rotation steps, each row followed by its count of steps
The counts run from 0 to 627.
[162 114 142 150 117 192 121 179 138 138 137 153  88 121 140 101  72 130
 125 124 139 133 106 104 102 110 115 114 108 146 167  97 105 129 111 103
  91 139  97 110 157 134 122 104 130 135 153 134 126  74 145  92 137 126
 145 171 148 132 122  70 176 187  96 153 136 138 150 103 177 100 131  88
 126 119 120 130 176 144 131 108 128  93 122 136 195 152 110 123 112 124]
307
[164 141 133 176 119 182 113 164 156 130 142 161 113 111 142 108  61 136
 158 120 128 138 112 109 125 111 132 117 132 132 159  87 102 122  90  92
  92 143  96  75 152 144 123 102 123 140 149 127 119  79 126 101 116 146
 155 180 139 131 111  57 169 180 114 139 112 135 139 130 143  89 137  87
 124 128 148 133 149 143 140 114 116  90 134 151 171 139  94 118  93 102]
77
[156 134 115 132 122 183 113 166 136 149 138 157 132 113 153 115  50 111
 126 122 135 139 134 109 138 116 119 121 118 170 125  86  88 146 118  96
  86 152  96  77 153 125 118 114 125 127 129 125 118  96 143 112 160 108
 129 195 119 144 134  94 168 189  94 148 138 143 163 105 178  99 154 112
 127 102 148 124 148 144 147 101 138  82 156 175 185 137 124 110 116 114]
127
[157 160 118 154 114 168 133 178 145 150 147 180 104 105 162 114  65 131
 135 125 125 123 121 115 126 114 119 134 137 141 161  92 121 141 105 102
  78 135  80  74 162 160 126  99 142 141 142 144 108  83 129 107 116 156
 147 172 118 136 101  65 165 179 109 151 117 142 153 122 130 102 136  93
 137 119 164 145 135 125 168 112 120  88 139 157 161 135  93 127  90 104]
507
[154 140 118 122 114 174 119 174 142 155 138 159 124 126 161 113  65 103
  92 120 141 129 134 113 126 122 115 117 123 173 136 100  97 148 129 108
  79 142  96  88 163 146 122 109 136 131 134 133 113  90 143 113 156 106
 130 184 115 140 124 103 164 188  97 148 145 140 175  90 162  97 137 105
 146  94 159 137 150 130 148 106 137  81 149 175 178 146 128 127 115 108]
493
[145 136 118 150 129 172 104 161 128 144 133 161  99 119 157 122  66 118
 113 117 149 117 134 125 119 116 118 107 132 180 143  83 107 132 119  84
  89 138  92  77 131 145 117 102 103 130 133 148 120  85 129 107 148 116
 133 186 130 139 120 101 158 186 115 151 129 130 182 111 158  88 148 101
 130  97 152 124 148 119 126  98 134  61 134 177 160 129 118 109 116 109]
321
[139 128 135 155 123 188 115 169 127 153 135 167  90 125 153 115  68 119
 109 119 155 125 124 131 110 103 123 110 132 151 162  84 112 120 108  90
  76 139  81  78 143 141 136  97 131 139 128 149 106  93 137  96 147 113
 145 172 131 123 104  89 175 183 109 149 123 129 155 117 162  88 130  82
 126  92 148 126 163 108 127 102 127  71 126 151 166 135 103 115 102 137]
302
[157 144 104 171 120 169 122 161 149 141 123 163  96 113 161 112  80 114
 111 110 125 123 130 112 110 123 111 115 133 158 149  95 119 145 113  98
  84 146 118  90 131 164 119 101 122 142 152 150 110  81 124 107 120 139
 139 179 138 146 122  87 163 197 128 145 128 131 185 113 136 101 141  86
 150 132 158 128 143 139 148 117 130  80 118 165 175 151 101 125 113  79]
333
[148 148 120 181 121 173 131 169 147 142 130 173  91 113 156 113  82 120
 126 115 124 119 120 113 120 103 114 118 135 138 164  84 123 129 103  96
  77 145  99  80 137 157 128  98 126 141 151 140 108  86 128 100 118 147
 150 178 129 141 104  74 171 193 126 146 117 133 163 132 139  97 136  81
 138 131 157 133 154 134 152 115 126  81 119 151 162 142  93 124  94  99]
334
[147 148 130 151 122 184 132 172 151 155 151 171 124 110 152 119  52 124
 135 126 122 135 129 112 124 103 137 124 138 134 158  85 113 127  97  98
  85 159  83  72 162 142 144 111 145 122 125 116  95 104 136 102 136 126
 140 185 127 122 101  79 184 186 107 150 115 139 157 132 151 104 144 102
 134 102 154 135 146 137 164 119 125  91 133 152 167 135 100 130  93 101]
403
[167 117 120 145 121 179 108 172 141 133 129 152  92 119 146 103  74 122
 120 117 132 131 117  99  98 123 111 117 106 167 153 107 106 149 119  97
  92 145 119 109 146 144 109 105 116 138 159 146 129  62 140  95 132 124
 133 173 153 140 142  76 164 192  96 155 140 135 173  97 165 106 140  91
 134 128 129 125 162 155 132 114 125  93 119 152 200 154 117 121 125 109]
308
[155 126 148 152 118 193 103 172 150 138 149 153 113 132 140 107  54 125
 135 123 155 138 104 115 114 114 134 106 131 138 158  93  97 114 102  96
  97 146  90  82 157 136 134 105 139 137 137 126 112  91 136  93 142 111
 159 171 150 120 118  67 180 177  96 149 128 135 137 114 160  85 126  82
 120  97 142 133 166 127 120 101 122  88 136 144 175 138 113 118 109 129]
411
[155 141 147 151 129 176 117 171 148 140 154 159 112 107 149 116  55 145
 143 130 132 128 114 118 123 102 141 127 140 144 160  80 109 117 101  86
  91 143  78  73 158 138 132 102 120 129 136 120 114  89 128 106 134 144
 147 188 128 121 108  75 170 171 105 155 107 145 158 129 141  96 147 102
 126 100 149 145 147 134 151 111 117  78 137 158 165 125 110 116  95 100]
61
[144 142 124 160 131 173 110 163 137 151 137 170  98 114 159 128  64 119
 116 116 145 113 136 132 123 109 127 112 137 163 151  79 110 125 115  83
  79 143  89  71 134 146 126  97 108 130 132 144 112  90 125 109 143 126
 144 186 123 135 106  99 159 185 124 149 121 131 174 123 149  87 150  93
 135  99 163 132 153 118 133  99 130  59 134 169 152 127 111 114 101 106]
20
[152 139 129 133 125 171 101 174 145 151 142 157 105 124 160 113  56 116
 108 124 141 128 136 125 105 126 137 114 135 179 141  97 107 145 114  89
  96 149  99  85 141 153 128 107 126 130 136 139 102  84 121 111 142 117
 128 182 144 125 128  97 166 180  97 157 123 132 198  95 143  91 139  96
 145  92 157 132 139 131 136 112 128  69 130 178 172 136 125 130 123  84]
365
[149 146 100 152 121 175 111 155 144 145 130 163 130 109 164 118  54 107
 123 117 132 140 141 112 139 123 125 117 134 163 119  85  96 147 113  90
  86 156 103  67 141 136 126 114 117 133 129 131 109  98 133 113 146 115
 130 199 121 144 131  97 162 192 105 147 131 133 174 109 161  97 154 106
 132 109 160 123 139 142 150 110 139  79 150 184 174 139 115 111 121 104]
425
[160 136  98 158 113 176 120 158 151 136 117 157 121 119 157 111  73 102
 129 110 128 130 113  99 135 128 103 118 116 153 133 100  96 149 113 104
  84 146 115  85 148 148 108 108 128 153 153 139 129  82 139 109 129 128
 144 185 128 161 143  82 160 204 111 145 145 135 158 102 160 100 141  92
 126 143 155 122 151 154 141 108 132  91 141 170 186 149 106 115 125 104]
461
[161 135 146 137 106 179 105 175 140 141 150 166 113 127 144 100  59 133
 110 123 151 139 103 122 109 111 126 110 123 146 169  94 103 127 109  98
  88 129  79  93 165 135 132  97 132 139 138 140 123  74 139  92 136 124
 153 165 133 124 103  69 164 173  96 149 126 140 128 104 158  87 120  91
 122  87 141 148 164 118 126 100 114  85 150 144 172 144 108 125 103 129]
218
[165 129 140 163 118 187 113 175 158 133 142 154 112 121 136 101  62 130
 149 120 131 145  98 103 112 116 129 109 126 127 165  94 101 120  94 101
  97 145  99  89 162 135 125 110 132 147 153 122 118  79 134  91 123 136
 156 176 151 126 120  55 179 185 105 148 120 137 140 118 153  96 131  84
 122 127 137 142 160 149 132 112 114  92 133 145 180 150 104 128 107 109]
395
[155 140 118 174 118 180 115 164 136 134 135 177 100  96 145 104  71 134
 144 123 127 134 109 114 121 110 120 111 120 129 166  79 109 133 102  89
  80 135  88  83 156 147 120 101 120 138 137 150 126  78 132  98 123 147
 147 173 135 133 106  63 164 189 114 145 113 139 139 131 154 103 147  95
 116 123 133 129 151 132 146 109 121  90 127 140 172 145  85 110 101 125]
270
[169 139 105 157 119 168  99 167 135 133 118 165  96 100 153  97  69 129
 135 126 120 135 124 114 113 134 113 116 112 160 140  96 108 160 113  88
  91 140 117  92 141 152 103 106 109 135 148 164 132  67 132 106 123 148
 128 180 145 144 132  71 158 195 106 151 127 134 170 106 147 111 146 102
 125 130 136 117 137 148 143 116 129  93 125 165 187 152  95 112 122 107]
590
[165 126 126 132 126 181  94 171 149 143 136 148 108 131 163 102  51 114
 124 123 145 136 125 112 112 139 120 116 120 168 132 110  90 150 108 103
 107 148 116  89 149 150 120 110 136 140 143 151 117  89 130 106 141 109
 133 173 158 124 146  76 172 181  84 154 143 128 181  97 155  99 135  86
 138 107 146 123 144 141 121 109 127  91 134 172 191 147 124 119 133 110]
433
[166 135 124 151 114 191 132 181 157 149 139 164 114 112 148 104  61 123
 145 126 115 140 115  95 118 118 122 126 120 123 155 102 107 142  98 112
  94 152 104  95 166 146 129 109 152 138 149 124 109  97 144  98 128 137
 147 167 150 129 122  55 186 191  93 151 131 141 151 118 157 109 135  84
 130 130 139 131 153 156 158 123 118 109 126 142 190 148 105 138 111 111]
118
[155 131 139 111 119 191 133 187 143 164 150 162 118 125 160 121  55 113
 118 127 136 129 128 108 123 114 119 130 121 151 152 106 102 142 116 115
  86 147  86  93 169 139 134 108 154 124 138 124 107 103 149 103 153 115
 136 177 124 129 112  89 185 175  79 154 140 141 161 104 164  94 135 102
 137  94 150 140 155 132 155 107 135  89 136 155 180 140 130 130 108 115]
472
[139 144 116 160 129 172 109 161 128 149 134 174  95 109 163 126  64 116
 117 122 146 115 139 129 115 110 122 112 134 164 152  76 116 131 112  81
  78 138  87  71 136 145 126  98 113 131 126 157 114  92 123 104 146 127
 132 181 122 136 103  96 157 189 123 150 118 128 173 123 152  94 148 100
 129  97 154 127 144 113 140  99 133  63 133 167 153 132 104 102 102 121]
619
[168 142 115 139 117 168 120 168 147 137 129 161 115 103 153 111  64 129
 134 119 118 125 121 101 134 126 105 137 112 159 136 107 101 157 114 103
  86 139 103  86 162 150 105 106 121 137 154 138 136  77 139 114 131 145
 126 183 125 152 141  74 157 190  96 156 140 142 170  99 152 108 150 106
 134 129 151 135 139 156 159 112 130  91 141 173 192 142 115 119 113  93]
485
[160 153 124 166 121 177 122 172 153 145 146 171 111 102 162 112  51 132
 155 125 121 131 123 111 129 115 133 130 141 129 153  91 111 138  94 100
  86 149  89  71 158 150 134 105 140 133 133 133 100  99 127 105 117 143
 141 177 133 120 111  64 179 182 106 148 114 133 156 137 136 104 149  92
 136 117 162 129 129 134 157 116 120  93 128 156 163 135 102 122  98 104]
101
[159 118 130 135 118 181 113 175 144 140 134 145  89 127 145 107  69 121
 109 119 134 132 113 103  96 122 114 119 107 161 153 110 108 146 120 105
  97 143 115 111 151 147 115 105 128 134 158 136 124  73 142 106 138 126
 136 172 154 131 133  87 174 192  89 158 140 137 186  87 162  99 134  88
 140 125 128 131 162 152 141 113 132  91 118 152 198 151 124 136 123  94]
328
[155 152  96 161 121 173 119 165 154 146 129 162 122 105 165 117  62 108
 134 114 116 138 136 102 131 130 122 122 128 152 126  95 107 158 107  95
  89 161 117  80 144 154 119 112 129 138 140 140 104  96 128 109 128 129
 129 187 135 142 133  83 169 198 107 150 133 133 177 109 145 108 152 100
 137 127 158 123 135 152 161 121 131  97 137 175 179 150 105 122 121  86]
421
[153 136 122 142 119 176 109 173 143 160 135 167  98 132 174 116  59 104
 103 112 153 117 135 128 114 133 112 114 137 164 141 105 107 141 113 106
  91 137  96  79 153 163 129 100 148 145 137 160 105  96 131 107 137 114
 139 165 129 131 123  91 165 187 104 146 133 126 171 104 147  86 131  80
 145  99 176 127 136 112 127 102 128  74 139 173 162 140 115 122 118 116]
474
[157 131 119 120 104 182 124 183 146 158 141 159 118 135 161 112  68 100
  93 117 142 135 122 107 121 121 107 120 114 164 147 106  92 145 121 117
  88 142 102 100 164 146 128 108 145 136 144 127 114  92 152 105 154 103
 137 174 124 143 125  92 170 191  91 154 150 137 162  90 170  93 125 100
 140  97 151 138 160 136 142 104 133  90 142 159 192 156 128 136 116 117]
175
[156 139 117 125 113 165  87 169 125 139 141 160 116 112 157 103  55 125
 111 126 145 146 129 122 117 127 129 111 119 179 134  91  93 150 123  82
  98 141  91  86 152 141 121 105 112 125 129 151 125  73 133 109 148 123
 122 185 130 131 125  91 153 185  93 155 130 139 169  86 164  96 140 111
 127  85 139 129 144 130 135 102 128  74 149 172 182 143 118 116 124 113]
236
